Each row has a name. After each piece below comes the name of the row it's from, unless a question asks for something else. Each question is about the rows just above it. Places in a row count from 1.

[  6  47 -17  -6   0 -13] = zan
[  5 -17 -13   0  -6  47] = vaso
[ -3   8   1   0  -1 -67] = Sido
[  5 -17 -13   0  -6  88] = rutab
[ -1 -67] begins in row and place
Sido, 5
The row with [-17 -13   0  -6  47] is
vaso
Where do [-13   0  -6  47] appear?
vaso
which: [  5 -17 -13   0  -6  88]
rutab

[-15 -33  -6  -1  31 -22] = vaza
[-15   2 -11 -40 -27 -25] = sosib
[  4  -8  35 -15 -15  51] = bereb
[-15  11  -9  -8   9   6] = seza
[-15 -38  -8   8  25 -34] = buz
[-15  -4 -23  22 -38 -58] = Tafum
[-15   2  58 -25  10  31] = Tis
[-15  33 -67 -38 -51  41] = Vol
[-15   4  35  -8 -32  19] = Megek
Row and place where [-15   4  35  -8 -32] starts:
Megek, 1
Which row holds [-15   4  35  -8]?
Megek
[-32  19] begins in row and place
Megek, 5
Where do [-15   2  58 -25  10  31] appear?
Tis

[  7   4 -15  21  -7   3  16 -17  13  -8 -14 -11   2  -6   3 -17 -54 -21
 -79   3  -5  33  -9 -24  12   7   3 -66  -1  12  -9  15   9 -21  -7  82
 -20] -> Zale
[  2   7 -38  -8  -7 -41  13 -24  21 -10  40  16  -5   2  16 -30  -3  13
  39  -8  -3 -25  -3   5   4  -1 -32 -31   4   5  -2 -37 -12   9 -16 -29
  35] -> Kod
[  7   4 -15  21  -7   3  16 -17  13  -8 -14 -11   2  -6   3 -17 -54 -21
 -79   3  -5  33  -9 -24  12   7   3  -2  -1  12  -9  15   9 -21  -7  82
 -20] -> vakav
[  3   4  10  10  -3 -39 -25 -23 -23 -17  14  29 -26 -18 -12   8 -49  29
 -40  -6   7  40  -1 -21 -11   6   8  13 -11  20  -9 -14 -26 -14  -4  38
   2] -> Supi
[  2   7 -38  -8  -7 -41  13  -9  21 -10   1  16  -5   2  16 -30  -3  13
  39  -8  -3 -25  -3   5   4  -1 -32 -31   4   5  -2 -37 -12   9 -16 -29
  35] -> bugik
[  2   7 -38  -8  -7 -41  13 -24  21 -10  40  16  -5   2  16 -30  -3  13
  39   6  -5   1  12  15  -3  16 -22  17   1   3 -11 -29  -8   6   1 -36
   6] -> Daker
The row with [  7   4 -15  21  -7   3  16 -17  13  -8 -14 -11   2  -6   3 -17 -54 -21
 -79   3  -5  33  -9 -24  12   7   3 -66  -1  12  -9  15   9 -21  -7  82
 -20] is
Zale
Row and place where [ 33  -9 -24  12   7   3  -2] starts:
vakav, 22

[ 27 -55 -39 -35] = Sifo
[ 27  81 -34  16] = Kita
[-54 -39 -35  61] = dunov
[ 64 -55 -39  22] = tel
[-52 -55 -39 -16] = Rezi
[ 64 -55 -39 -16] = Devuf
which: [ 64 -55 -39 -16]
Devuf
[-55 -39 -35] is in which row?
Sifo
[ 81 -34] begins in row and place
Kita, 2
Row and place where [ 27  81 -34] starts:
Kita, 1
which: [ 64 -55 -39  22]
tel
Where does [-52 -55] start? Give its row and place.
Rezi, 1

[  6  12  14  23  15  32  37 -19   0  -3   0  19  29   3  19 -15   8  12
 -19 -11  22  -4   9 -19  31   9   8   0  32   9   9 -18  17] = futo
[-33 -18 -35 -37 -19 -24 -39 -16 -31 -16 -31 -35 -38 -32 -20 -16 -33 -35
 -21 -27 -21 -30 -34 -16 -25 -34 -17 -30 -38 -18 -18 -22 -36] = ruli
[-39 -40 -39 -14 -19 -42 -40 -41  11 -21  15  53  69  18  19 -37  31  38
 -34  -8  26   3  33 -41  47  33  -1  17  74   1   1 -30  48] = Pabuk
[-49  -4  -7  -4  -5  -6 -42 -22 -48  -8 -49 -47 -46 -49  -4 -17 -49 -50
 -34 -45  -4 -47 -50 -22  -8 -50  -5 -45 -45  -5  -5 -36 -50] = sos
[-39 -14 -40 -41 -14 -17 -38 -21 -38 -15 -39 -39 -40 -39 -14 -19 -40 -40
 -28 -35 -15 -37 -40 -21 -18 -40 -14 -37 -39 -14 -14 -29 -41] = Mub
[ -2  -5  -4  -7  -5 -10 -11   4  -1   0  -1  -6  -9  -2  -7   3  -3  -4
   4   2  -7   0  -3   4 -10  -3  -3   0 -10  -4  -4   4  -6] = dipi
which: [-39 -40 -39 -14 -19 -40 -40]
Mub
which: [-37  31  38 -34  -8  26   3  33 -41  47]
Pabuk
which: [-4 -7 -5]
dipi

